Turns in one plane each, and the order they were made in; the first pair answered:
G (before -> after):
[ -9 -17  -4   1   3   7  11   1  31   3  13   0 -25 -15  -2 -13   3  -8
   8   0  13  11  -5 -27  -3 -12   5  14  -4  10  13  12 -13  22  -8  -6
  -9  -2   6   0  -8   5   5 -10  15]  ->  [  7 -18  -4  19  -7   2  -6 -21  26   1  14  -2 -25 -16 -14  -5  -2  -2
   5  10  16 -18  11 -19   1 -14  -7   7  -2  -7   7  -5 -24   3   9  10
 -11  13   4  -3  -5   5   6  -8  -3]
[-16 -14 -19 -12   1  25  45  24  22  -3  20  10 -19  -7  29  -6  -1  -2
  17  -5   3  32 -25 -32  -6 -11  22   4  -1  42  18  29  -6  34 -27  -4
  10 -11  -3  -7 -30   6  -2  -8  19]  ->  [ 23 -35 -30  24 -29  16  -7 -13  23 -10  29  -1 -26 -17   8  -6 -17  28
   7  14   1 -50   8 -23  16 -20 -17   0   6   7   0   3 -24 -15   0  35
   6  19   5   2 -28  13 -15 -18 -16]
[-11  16  -6  20  25  21  -6  16   4   0 -14  28 -26  28  19 -30   0 -14
  -3  12 -10  23  -7   6 -12  37  21   2 -10  26  -4   3  -2  23 -12 -13
  14 -26  16   5 -13 -17  -3 -12  14]  ->  [ 14  -1 -15  31   7  16 -36  -2  12   0  -7  19 -33  19  14 -37 -14   6
 -10  23 -15 -25   9  10   2  31  -4   4  -7   9 -14 -10  -8  -2  -2  12
  13 -14  21  16 -13 -11 -16 -21   1]
[-23 -11 -19 -18   4  -2  -1  19  -1  -3 -11 -12   2  -3  -5  -1  -3  11
  -6   4   3   9  -8  16   6   4   5   8  -4 -10  -6   7  11  23   3  -5
   5  -9  -5  15  -4  -4   6 -13  21]  ->  [-11 -14 -20  -4  -4  -5 -15   3  -3  -5 -13 -13   3  -4 -15   3  -5  16
  -7  12   5 -15   4  23   9  -2  -7   5   1 -24 -10  -6   2   6  16   8
   4   5  -5  11  -5  -6   5 -14   7]
E (before -> after):
[ -2 -18 -10 -15   5 -19   3  14   9   4   2  10  18  20   9 -14   4 -11
  -7 -28 -15  22   0  30   3   8  10  39   2   5  23  31  21   0  18 -27
   4 -16  17  25  23 -15 -13   2  33]  ->  [ -5  -4  -9 -14   8 -20  21   9  -3  -2   4  17  24  26   7  -6   2 -22
   3 -24 -14  36   0  31  -1   3   7  28  -1  13  29  28  21   3  21 -26
   2 -13   8   4  22 -21  -6   6  28]
[ 28 -21 -13 -25   3 -18  25 -30  33  16  24 -13  -1  -7  30 -23  -9  22
   4 -11 -12 -23   7   6   3  29 -14  -4 -12  -6  11   1 -18 -25  -2   2
  15  -9  -2 -20 -12  24  10 -12  15]  ->  [ 26 -20 -13 -30   2 -16  28 -27  33  16  22 -12   0  -7  36 -25  -9  22
   1 -15 -13 -20   5   5   1  31 -13  -3 -13  -1  11   6 -16 -22  -4   0
  17 -13  -4 -18 -10  25  10 -11  20]
[-28  31  10  13   7  21  32  11  -8   5  11   9   3   8 -13  27  23 -36
  13 -12  13  62 -14 -26 -18   6  35 -14 -21  37  20   9 -17  31  12 -17
 -22  -3 -12 -40 -19  25  26 -10   9]  ->  [-18  30  10  31   0  22  18  -4  -5   6  15   9   0   4 -25  37  22 -34
  13  -5  18  41  -3 -30 -15   0  31 -19 -21  30  20  -9 -31  18  28  -7
 -25  17 -13 -52 -25  24  30 -10  -8]
Y (before -> after):
[-10   3  20   6  23 -29  -2 -17 -17 -12  15  25  -4  17   5  15  13  41
 -23  -4  11  12   5   9   5   2 -16   5  58 -34 -25 -22 -17   2  15  -7
   1   8  -2 -12   2  15  10  48 -47]  ->  [ -4  -6  -2   1  12 -25  25 -13  -4 -31  42  21 -15  10  18   1   1  49
  -8  -6   2  19  -1 -14  12 -12 -30   8  56  -5 -30   8 -19  10  -4   8
  -2  -1  -8 -20 -16  26  -7  37 -30]
[-16  44 -12  15   6  11 -29  -3  24  25 -29   8  -2 -44 -21  -3 -18   1
  -5  -9  22 -14  23  16 -17  -5  -6  -4 -23 -16  20 -22 -25   8  29 -11
   7  20 -17   3  19 -15  39   1  -8]  ->  [ 10  27 -40   7 -16   1  -9  -8  24  -3  -2  -1 -10 -47  -7 -29 -45  23
  15  -5   0 -30  26  11   3 -22 -48  -5 -21  -2  -2  12 -22  -7   8  26
  -4   8 -28  10   8  -6   8 -14   3]
[ 10  -4 -16 -18 -20 -10   0  17  40   9  12   0   9  -2  12 -15 -14  -5
  10 -25  12  12  -1 -17  21   1 -43  19  21  -8 -49  45   6  21 -10  -2
   8 -25  -3  28  24  -7 -15  -4 -12]  ->  [-14  11   6  -9  -1   1  -9  25  46  32  -8   8  11  -2   3   6   5 -22
  -2 -30  32  29 -10 -17   3  15  -3  20  18 -12 -29  19   0  38   7 -35
  13 -12   7  20  26 -14   9   7 -20]
Then:
(2 to 3 turns a pair)
[  1  14  12   9 -12  12 -11  26  11   2  -5   5  28  20  21  10  27  -6
  -7 -24  -9   7 -60   6  -6   5   0  -5   4  29 -11  53  24  51  14 -43
  -3  -9  25 -10 -16  26 -16  -9 -25]  ->  [ 12   5   4  23 -22  18 -34  15  32   2   5  -1  15   6  15  14  22   6
  -8 -14  -1 -28 -51  -6   2  -4  -6  -1   2  22 -12  46   8  43  28 -32
  -7   7  32 -13 -27  33 -20 -14 -34]	G Y
[  7 -24  -4   1  -1   6 -22   9  14  14  -1   0  -9  -2  16 -15  -2  16
  -8  -1   5 -19  -3   7  15   0   6  10   3 -12  18  -4   3 -21  10   9
  16   1  10  23   5  18 -10 -19  16]  ->  [ -1 -20   2   5   3   8 -25  10  17  19  -6   3  -8  -4  12 -10   4  12
 -11  -3  13 -15  -6   6  11   6  16   9   3 -14  23 -11   2 -14  14  -1
  18   7  11  17   7  16  -2 -15  15]	Y Y
[ 20  -1 -18   8 -17  -5  29 -22 -12 -28  28  15 -17  -9  -6  -3 -15   7
  12   3   1   8  15  -6   2 -27 -17 -10  11   7   1  -1 -16  -8   4  19
  -8  20  -6 -17  -2   0  -4   2  -4]  ->  [ 18   2  -7  13 -15 -13  11 -28 -24 -18  10  16  -6  -4 -13   1  -8   1
   2   4   2  -3  21  11  -4 -19 -18 -12  14 -13   3 -22 -14 -19  16  15
  -4  25  -3  -8  15  -8   2   7 -16]	Y Y
[  6  12   9  -8   2   3  22  12  23  -5  -2   2 -23  -7  -7  -1  -9 -13
  10  -5   9  12  -6 -29  -6   0  24  18   0   8  -5   1  -5  16   1 -10
 -10 -18 -13 -28   2 -31  -2  -2   9]  ->  [ 13   1   4   0  -2   5   9   8  35  -6   2  -4 -29 -14 -10  -1 -12  -3
   6  -2   9  -6   0 -37  -1  -2  18  22  -1   6  -7   2 -11   9   5  -5
 -11 -13  -7 -23  -3 -26  -7  -8   5]	E E G
[  3  32  14  14  29 -38  10 -54 -33  22 -10  14  33  18  -7  15  -5  16
   4  -1  40  -4  38 -16  14 -19  13 -10  10   3   6  19 -14 -50  42  15
  -1  22  -6 -14  19   7  -6  53 -25]  ->  [ 12  12 -13   2  17 -26  33 -40  -5   8  25   8  13   5  14 -10 -21  34
  20  -7  29  -1  28 -48  26 -31  -3   3   9  39  -6  64 -15 -35  16  31
  -5   7  -6 -12  -7  27 -31  35   2]	Y G G
[-21 -25  -8  25  -4  -1  -5 -10 -46   0  16  22  -6   2 -13  30   5   8
  -1  10  11 -12 -23 -30  10  -7   9  -7  31  27 -17  -1 -10  -3 -16 -13
 -20   4   7 -10 -17  13  -5  17 -20]  ->  [-25 -34 -12  21  -2   2  -8  -1 -36   5  15  20 -10  -3  -5  24   3  15
  -6   6  12 -10 -27 -33  12  -4  14   3  32  29 -16   7  -6   4 -25 -19
 -18  -3  11   2 -18  20 -10  14 -10]	E G G
[ 32  25 -12  -2 -17 -32  44 -39 -55 -44  23  13  13  28  -2  -2 -25   0
  24  27 -21 -11  10  26  11 -27 -40 -23   4   9 -21   2  -7 -35   0  44
  -3   0 -29 -28   4  -8 -15  -3 -12]  ->  [ -8  36  -4  -1   9  14  51  -2   5 -19  33  27 -19   2  -1  25   1 -26
  26  15  20  26 -21 -35  -8 -20  32  -2 -10  52  18   2 -30  23   8 -10
   1  13 -15 -65 -42   1  14   5   1]	E Y
[-31  -1  15 -12  27   4  -1   9 -11   9 -27  -5  29  15  10   8  29  -1
 -14   1 -23   4 -13  24  18   6  19  24 -17  20 -11  -2  29  13   4 -47
  -8 -16  18  15  23  11  -6  19   3]  ->  [-21 -16   7 -14  19   0 -12   6  -8   8 -22 -12  26  12  15  -4  19  13
 -16   3 -32 -15  -9  24  25   5   3  29 -15  15 -21   7  30   3  -3 -35
  -8 -20  19  31  22  14 -22  12   7]	G E
[-22  -4  -6  23  15 -24  18  -9 -38  13  34   4  -8  -8  -5  16   4 -21
   7   4  18  -3  14   9 -12  22 -12 -35 -24  -9  -7   8   1  -7 -25  20
  -6  13 -37 -31 -25   5 -42  28 -16]  ->  [-15 -25  -9  24   8 -19 -18  -5 -15  28  29  -8 -20 -19  -1   1   0  -1
 -11   2  17 -39  20   6  -7  31 -11 -15 -20 -26 -12   9   4 -12 -24  21
   0  17 -18  -3 -26  14 -58  17 -17]	E E E
[ 16   8 -35  -7 -28  -1  34 -19  -2 -18  -9   6   9   1 -28 -10  10  -5
  15   1  -9  26   1 -17   9 -38   0 -46 -32  34  -2  12  20   7  -7  34
  -4   0  -4   7 -32  38 -10  26  -9]  ->  [  4  22 -15   7 -17   5  10 -22   2   3 -28  11  10  -1 -45  11  26 -20
   0   1  10  23   4  -9  -3 -27  30 -45 -34  18  13 -20  11  11  21   9
   0  21   4   1 -26  31  12  40 -26]	E Y
[ 20  -7 -22   3 -23 -15 -20  10 -24 -28   2 -26 -19  21  41 -31   4  31
  -9  -4  -2 -18 -20   4   3   9 -45 -22  11 -15  -4  30  39  -4 -15  23
  -1  -9  -7  24   5  15 -50 -15   9]  ->  [ 15   6 -15  -4 -15 -19  14  11 -42 -40   0 -17  -8  30  41 -21   5  14
   3  -4  -4  17 -24   8  -4   5 -43 -33   6  -4  -1  34  42   6 -20  21
  -5 -17 -22   6   7   5 -40  -8  10]	E E
